Each named turn below is shown by a few rows before and after it. Which turns, in which order, take the first row of each later pair to the second? The first pair is answered.
turn A:
[ 0.31 -3.38 -1.43  0.48  1.23  1.31 -0.72 -0.16 -1.28] |-> [-2.16 -3.15 -1.64  0.40 -0.49  0.58 -1.05  0.78 -0.47]
[-1.23 -2.30  0.06  0.15  0.05  0.48 -1.22  1.38 -0.51] |-> [-2.30 -1.08  0.13 -0.33 -0.73 -0.98 -1.26  0.80 -0.20]
[ 0.01  0.54  0.47 -0.91  0.17 -1.36 -0.85  2.03  0.61] |-> [ 0.71  0.85  0.76 -1.17  0.62 -1.60 -0.84  1.35  0.44]
turn L:
[ 3.61  4.11  1.12 -0.61  1.68  1.09  1.34 -2.66 -0.02] |-> [ 2.08  5.32  1.95 -1.88  0.78 -1.74  0.10 -0.77  0.99]
[-0.20  0.43  1.22 -2.13  0.66 -3.31 -1.45  0.86 -0.73] |-> [-1.36  1.04 -0.38  0.57 -2.36  1.71  2.83 -1.34 -0.08]
[-0.76 -2.27 -0.26 -1.00  0.50 -1.40 -0.94  0.16 -1.21] |-> [-2.35 -1.40 -0.73 -0.11 -1.71  0.01  0.84 -0.03 -0.22]
turn S:
[-0.94  0.65 -0.46  1.25 -2.02  1.69 -0.06  2.45  1.60] |-> [ 0.97  3.11  0.05  1.02 -1.30  1.11  1.38 -1.08  1.35]
[-0.66  0.59  1.07 -1.16  0.57 -1.96 -1.24  1.91 -0.17] |-> [-0.78  1.76  1.17 -1.09 -0.16 -2.10 -0.51  1.13  0.11]
[-1.09 -1.29  0.39  0.71 -0.50 -3.60 -2.22  0.54 -0.24] |-> [-1.48  0.21  0.57  0.68 -1.59 -3.78 -1.30 -0.23  0.49]
[-0.99  0.07 -0.46  0.57 -0.58  0.33 -0.32 -1.30  0.16] |-> [-0.50 -0.38 -0.30  0.54  0.02  0.26 -0.56 -1.65 -0.18]
turn N:
[ 0.21 -0.58 -0.08  0.82 -1.89  1.33  1.18  0.94  0.20] |-> [ 1.51  0.54  0.64  0.45 -1.29  0.58  1.28  1.01  0.45]
[ 3.90 -1.02  2.30 -1.02  1.67 -1.65 -1.85 -0.21 -1.45] |-> [-0.32  0.07  1.29 -1.38 -0.80 -4.04 -1.83 -2.92 -1.22]
[ 2.51  3.30 -0.49 -0.48  2.17  1.43  1.14 -3.87  0.82] |-> [-1.45  1.92 -2.10 -0.02  0.17  1.40  1.04 -5.24  0.59]
turn T:
[ 0.66 -0.02  1.22 -0.75  0.54 -1.22 -2.02  3.81  0.37] |-> [ 2.28  1.26  0.48 -0.27  1.67 -0.99  0.01 -3.37 -1.15]
[ 1.15 -1.45 -0.55  0.09  2.06 -0.90 -0.74 -1.35 -1.07] |-> [ 0.92 -1.86 -0.04 -0.05  1.66 -0.90 -1.45  1.62 -0.40]
[-1.04 -0.10 -1.19  1.72 -0.07  4.37  0.81 -0.50 -0.16] |-> [-1.69 -0.51 -1.15  1.51 -0.25  4.24  0.39  0.67  0.00]
Then:
Between the rows of a pair lie two turns.
[-2.34  1.37 -0.09  0.21 -2.27 -1.53  0.35 -0.13  1.03] |-> [ 1.16  1.39  0.04  0.39  0.12 -0.93  1.07 -3.24 -0.26] -> A then L
[ 1.60 -2.10 -0.29  0.42  2.03  0.15 -2.49  2.93 -1.67] |-> [ 1.76 -2.25 -1.19  1.83  1.27  3.03 -0.55  1.52 -1.59] -> L then L
[ 0.25  0.38  0.98  0.29 -0.18  1.26  1.25  0.46  1.77] |-> [ 0.00  0.99  1.19  0.12 -0.48  0.55  1.18  0.30  1.94] -> A then A
[-0.28  0.91 -0.10  0.30 -0.68  0.26  1.11 -0.77  0.13] |-> [ 0.96 -0.43 -0.21  0.28  0.84  0.55  0.44 -0.73 -0.77] -> A then S
[ 0.07  1.04 -0.43 -0.03  0.63 -1.40 -0.89 -1.31 -0.68] |-> [ 1.10  1.69  0.06 -0.04  0.86 -1.08 -0.53 -0.80 -0.46] -> T then T
[-0.49 -2.71 -0.59 -0.42  1.34  1.03 -0.47  0.00 -1.97] |-> [-2.10  0.70  0.44 -1.70 -0.38 -2.39 -0.53  0.02 -0.70] -> L then A
[2.70 0.19 1.16 0.61 0.88 1.43 1.06 1.68 0.32] |-> [-2.22 -1.02 -0.35 -0.49 -0.05 -2.44 -1.19 -1.08 -0.67] -> T then L
[ 0.49 -2.76 -1.54  0.86  1.52  0.25 -2.00 -1.56 -0.39] |-> [-0.37 -2.44 -0.74  0.42  0.35 -0.13 -2.72  2.41  0.94] -> N then S
[ 1.21 -0.04  0.03 -0.46  2.01 -0.63 -1.73  0.36 -0.48] |-> [ 0.73  0.14 -0.26 -0.56  1.99 -0.95 -1.65 -0.99 -0.70] -> N then A
[-0.01 -3.50 -0.31 -1.02  0.91  0.09 -2.71  4.77 -0.46] |-> [ 3.12 -2.67 -1.13  0.93  1.66  4.31  1.24 -0.95 -1.33] -> S then L
[ 0.80 -0.14 -0.89  0.12  1.92 -0.38 -0.70  0.92 -0.82] |-> [ 0.65 -0.13 -1.31  0.90  1.51  1.12  0.41  0.11 -0.74] -> L then L
[ 0.07 -0.58 -0.26  1.02 -0.42  0.71  0.11  1.62 -0.12] |-> [ 0.34  0.22  0.29 -0.05  0.40 -1.75 -0.88  0.56 -0.38] -> T then L
